In the data rows, the value 128 means zero.
Here is a table of points, one per row:
[169 181 107 128 141 105 131 157 152 121 130  79  82 156  94 120 130 130 143 149  92 151 140 107 147 176 109 188 138 117 150 146 188 105 112 171  51 188 126 121 120 166 149 120 152 104 191 170]
[118  99 127 183 144 122 104 135 163 142  70 143 173 126 165 156 120 183 131 114 107 128 121 116  75  72 125  81 147 110 116 162 170 150 141 141 116 131 158  95 101 114  88 101 210 107 108 146]
[177  84 129 129  97 167  81  74 159 145 146 149  86 126 126 185  94 125 200 129 118  95 157  87 167  98 128 127 106 170 160 118 100 111 124 132 134 125 154 125 117 164 109  83  98 159 128 145]
[151  87 171 157 115 112 114 144 126 101 109  77 147 113 135 137 123 155 131 123 111 126  49 130 149  68  30  89 156  85 105 134 155 119 148 160 155 166 100 137 127 118 151 139  74 143 157 124]
[104 183 162 171  91 136  82  97 108 133  93 126 144 130  73 149 158 116  94 139 122 164 126 127 138 108 160 117 102 123 154 162 143 105 111  77 143 194 151 136 108  59  98 150  53 117 137 187]
[131 154  92 120 139 125 131 152  84 152 120 107 118 124 181 118 156 155 114  76 143 154 123  73 148 193  99  66 152 180 182 129 102 154  95  48 130 178 157  98  96 131 133 157 141 137 118 129]
[179 181 134  88 128  68  63 155 159 121  98 144  85 141 177 179  98 138 154 121 193 109 105 151 119 178 152 144 126 103 127 154 162 105 110  79 131 149 116 172 160 160 132 144 189 130 123  54]
[149  73  85  74 192  85 144 149 111 130 152 164  85 181  89  52  97 132 162 138 105 156 137 173  73 148 158 175 141 134  81 157 145 151 126  74 124 143 169 111 108 138 102 122  66 151 145 139]
[ 85  86 116 157 121 126 145 138 179 137 150 132  54 151 149 134 150 113  93  97  77  93  88  87 131 130 139 145 126 193 123 130 138 113 151 109  94 100  83 139 117  94 133 174 123 133 116 120]
[100  96 144 162 160 122  65 168  62 120 136 134 140  78 167 119 126  75 120 118 112 182 111 102 131 182 155 136 150  83 189 129  64 111 157 141 125 105 130 116 119 154 108 124 127 146 196  81]
[ 57 138  91 146 137 148 114 127 132 117 133 120 107 117 125 135 123 133 145 180 127 180 115 174 168 101 148 128 140 189  85 105 156 164 146 181 147 200 112 108 180 113 146 147 128 163  87  84]
[124 192  95 151 118  89 176 168 164 114 144 153 172  56 113 165 117 105 154 179 130 111 126  99  90 143 104 159 193 137 189 191  91 160 145 123 135 132 123 115  90 121 135 153  98 105  92 128]
[180  91 115  79 124 169 113 136 159 184 157 155 170 125 173 134 221 177 116 130 144 169 113 159 160 138 108 142 100  75 149 127 182 175 164 134 131  83 130 152 137 160 187 133 104 107 113 117]
[ 59 139 151  93 152 170 119  95 109 122 156 122 137 145 131 118 156 128 125 129 145 141  91 123  84 150  80 177 161 159 146 162  68 110 145  55 126 134 131 211 158 133 122  65 172  96 108 143]
[172 107 178 110 189 140 114 103 120 174 173 107 132  69 100 102 125 146  92 145 152 107  98 150 121 157 157 106 118 140  70 145 145  48 160 122 123 105  99  44 110 109 157  79 150 141 108 154]
[173 138 156 118 147 206 151 193 173  99  55 116  93 132 111  94 169 105 125 186 140 151 111  82 140 121 126 119 162 139 122  76 129 125 104 134 110 119 141  99 156 172 120 129 146  76 128  86]
[137 156 167 176 108 119 128  73  64  94 122 165 149 169 139  70 129  87 152 106  66 110 102  86 117 161 132 143 135 114  96 172 170 155 130 130 140 146 160 134 123 205 204  87 142 123 100  64]
[146 133 107 122 130  81 199 156 134 164 165 116 130 151  81 140 189  48 141 124 129 172 100 107 157  95 159 106  92 104 150 150  92 139 105 118 185 139 137 131 143  69 100  85 195 135 151  94]
[123 133  96 139 108 104 183  73  99 170  48 109 130 133 165 152 147 147 145 150 134 150 147 137 122 138 149 100 206 153 142 118 127  91 146 160 121  72 107 194 127  82 132 135 129 134 186 123]
[ 87 153 159 134 154 151 128 148 171 154 110 115 109 169 171 118 143 131 131 140  91 106 162 132  79  94 121 120  91 116 180  98  94  70 130 189 220 153 125 109  86 153 159 134 127 144 111 132]
[125 107 122  98 137 129 113  78 147 150 157 100  94 102 108 135 109  81 115 165  85 150 188 141 146 121 111  61 164  77  90 140 135 153 120 156 133 112 113 156  72 150 109 209 158  62 104 142]
[149 103 117 104 104 145 148 125 135  39 131 179 104 133 115 145 117 107 125 110  93 123 102 185  78 150 194  95 166  85 171  96 116 150  73 138  88 187 116 122 135 124 188  98 105 141 139 143]
[109 169 100 148 164 141 123 143 114  97 104 126  71 113 151 113  94 133 125 144 112 136 136 121 156  54 123 175  97  71 103 114 127 143  39  93  87 120  89 129  85 112 166  59 104 117 141  99]
[121 104 153 129 115  58  98 113 133 185 139 167 177 112 117 134 116 116 101 154 137 154 122 162 119  88 121 146 110 190 119  40 145 108 108  80 111 137 145 130 133 181 170 189 175 139 170 127]
[132 150  83 135 156 162 133  92 116 126 161 158 119  93 111 146 104 163 148  99  60 140 133 132 133 151  84 163 121 122 132 109 111  67  99 139 177  90 153 110 204 107 138 200 159 123 128 121]
[145  91 124  97  84 147 122 155  90  85 136 134 110 108 109 150 109 124 107  65 149 134 152 143 139  89 127 190 136 189 148 138 155 143 135 134 217 117  63 104 110 126 132 136 157 111 145 147]
[ 70 147 108 221  76 109 145 120 172 134 139  92  58 115  93 156 172 145 141  77 180 106 102 153 140 153 155 147 163 121  97  94 136 138 104 138 209 109 133 123 122 189 108 108 104 130 104 162]
[102 123 170 151 188 146 137 134 134 127 120 241 110 141 110 141 103 105 117 134 183 159 114 106 131 129 113  80 113 140  98 128 142 139 102 192 134 103  95 150 122 162 109 140 111 156 138 174]
[147 131  60 101  77 101 116 147 162 101 102 149 134  82 172  55 130 138  90 139 128 116 118 109 167 128 156 119  98 143  80 135  77  86 185 156 153 129 166 154 126 143 105 109 140 111 122 189]
[106 175 114 116 131 138  91 126 120 169 184 116 153 147 129  83 120 124 154  60 164  70 120 158 122  59 163  88 147 167 144 158 126 162 123 151  87  82 137 116 182 100 108 143  96 115 169 126]
[140 114 139 164 137 107 159 116 102 132 105  92  65 110 117 116 109  74 105 156 159 104 152  95 119 137 146 135 107  78 203 119 105 208 166 106 149 107 122 121 230 103 128 133 113 113 128 188]
[184 140 123 207 121 152 108 137  70 117 165 120 167 152 102  98 154 104 173 118 135 153 163 182  68 116  93 144  62 156  67 116  62 134 153 126  93 132  80 144 128 104 110 151 158 152  56 135]
[ 91 121 137  84  64 190 159 172  77 159 137 137 134  90 167 136 111 118 177 177 140  66  88 111  93 124 135 112 101  77  84  85 203 124 124 132 139 137 139 147 107 138  79 148 147 157 135 162]
[113 190  90 125 182 124 133  44 196  75  92  90 208 104 147 131 116  68 137  66 123 148 111 126 159 137 115 135 128 124 153 102 166 144 176  91 130 126 110  95 100 112  85 163 124 172 125 147]
[134 117 114 113  71 162 157  92 166 202  84 133 152 126 128 146  89 118  77 108 148  93 133 193 129 182  89 120  94 151  87 166 122 171 140 162 105 156 122 102 126 114 129 101 110  94 168  75]
[140  99 145 161 151 156 139 153 134 131 191  97 159 108 158 101  72 111  98  88 153 182 142 106 116 138 150 144 132 132 140 112 176 114 117 170 139 123 172 213 114  60 151 153 100 118  97  88]
[114 108 169 157  87 131 126 118 195 101 131 113 150 103 110  50 128 172 163 163 114 135 186 152 151 155  93  77 101 123 157 157 188  96 114 121 137 117  98 140 149 130 111 142 138 157 136 107]
[106 118 113  65 136  70 134 182  95 101 123 144 101 106  95 162 155 103 125 105 116 122 203  92 127 127  98  99 144 110 102  75 171 107 149 123  89 117 134 129 154 144 147  54  83 139 108  91]
[ 82 186 177 103  93 123 130 169 113  89 145 121  99 193 120 193 112 128 101 150 141 133 142 182 175 139 118 143 150 112 145 159  71 155 184 102 111  62 197  91 116 101 132 142 151 161 130 155]
[144  91 174  91 101  74 122 112 131 123 134 108 165 115 193 151 117 141 122 153  67 141 135 135 159 164 128 140 117 139 108 107 140 159  43 177 115 103  90 102 171  93  66 113  87  75 111 138]
[ 85  89 173 118 143 123 195 150 120 140 108 117 175 139  99 130 103 151 181  98 160 146 147  81 174 118 188 143 124  82 119 150  51 112 155  83  81 136 151 111 128 113 167 165 120  87 120 131]
[125  98 106 124 134 103 179  92  86 119 142 111 110 115 138 169 139 155  76 150 166 109 121 174 129  89 171 108  96 131 158 166 140  69 132 163  94 149 126 130 131 220  74 162 111 126 100 101]
[121 128  92 143 177 135 132 171 123 119 100  79 146 141  70 142 106 152 124 134  79  72  97 150 142 137 148 105  74 175 144 107 129 130 124 120 167  79 122 187 105 143 133 123 131  96 101 155]
[134 141  79  96 111  99  88  74 116 115 131 134 153 223  45  90 104 172 110 168 193  83 125  96 105 154 117 163 157 103 135  67 111 139 115 148 123 155 122  87  99  89 121 115 135 127 101  81]
[175 133 173 128 147 164 144 129 150 132 141 153 120 101 117 165 186 191  67 147  98  64 169 101 149 105 158 161 145 113  83 134 122 173 103 131 144 159  91 156 137 144  92 150 124 195 164 117]
Along one direction, these points spread out more than along any other. Take the direction at right angles to it along which they spread out most. Go by this last direction. How far along it is each point below, from 0 to 99? The average is 50, and the first point in the table lies past the average. One standard deviation of the points above along it is 16.
[137 156 167 176 108 119 128  73  64  94 122 165 149 169 139  70 129  87 152 106  66 110 102  86 117 161 132 143 135 114  96 172 170 155 130 130 140 146 160 134 123 205 204  87 142 123 100  64] 81
[149  73  85  74 192  85 144 149 111 130 152 164  85 181  89  52  97 132 162 138 105 156 137 173  73 148 158 175 141 134  81 157 145 151 126  74 124 143 169 111 108 138 102 122  66 151 145 139] 84
[169 181 107 128 141 105 131 157 152 121 130  79  82 156  94 120 130 130 143 149  92 151 140 107 147 176 109 188 138 117 150 146 188 105 112 171  51 188 126 121 120 166 149 120 152 104 191 170] 80
[125 107 122  98 137 129 113  78 147 150 157 100  94 102 108 135 109  81 115 165  85 150 188 141 146 121 111  61 164  77  90 140 135 153 120 156 133 112 113 156  72 150 109 209 158  62 104 142] 42
[173 138 156 118 147 206 151 193 173  99  55 116  93 132 111  94 169 105 125 186 140 151 111  82 140 121 126 119 162 139 122  76 129 125 104 134 110 119 141  99 156 172 120 129 146  76 128  86] 72
[172 107 178 110 189 140 114 103 120 174 173 107 132  69 100 102 125 146  92 145 152 107  98 150 121 157 157 106 118 140  70 145 145  48 160 122 123 105  99  44 110 109 157  79 150 141 108 154] 52
[121 104 153 129 115  58  98 113 133 185 139 167 177 112 117 134 116 116 101 154 137 154 122 162 119  88 121 146 110 190 119  40 145 108 108  80 111 137 145 130 133 181 170 189 175 139 170 127] 51
[ 87 153 159 134 154 151 128 148 171 154 110 115 109 169 171 118 143 131 131 140  91 106 162 132  79  94 121 120  91 116 180  98  94  70 130 189 220 153 125 109  86 153 159 134 127 144 111 132] 40
[114 108 169 157  87 131 126 118 195 101 131 113 150 103 110  50 128 172 163 163 114 135 186 152 151 155  93  77 101 123 157 157 188  96 114 121 137 117  98 140 149 130 111 142 138 157 136 107] 44
[113 190  90 125 182 124 133  44 196  75  92  90 208 104 147 131 116  68 137  66 123 148 111 126 159 137 115 135 128 124 153 102 166 144 176  91 130 126 110  95 100 112  85 163 124 172 125 147] 22
[ 85  89 173 118 143 123 195 150 120 140 108 117 175 139  99 130 103 151 181  98 160 146 147  81 174 118 188 143 124  82 119 150  51 112 155  83  81 136 151 111 128 113 167 165 120  87 120 131] 43
[ 70 147 108 221  76 109 145 120 172 134 139  92  58 115  93 156 172 145 141  77 180 106 102 153 140 153 155 147 163 121  97  94 136 138 104 138 209 109 133 123 122 189 108 108 104 130 104 162] 35
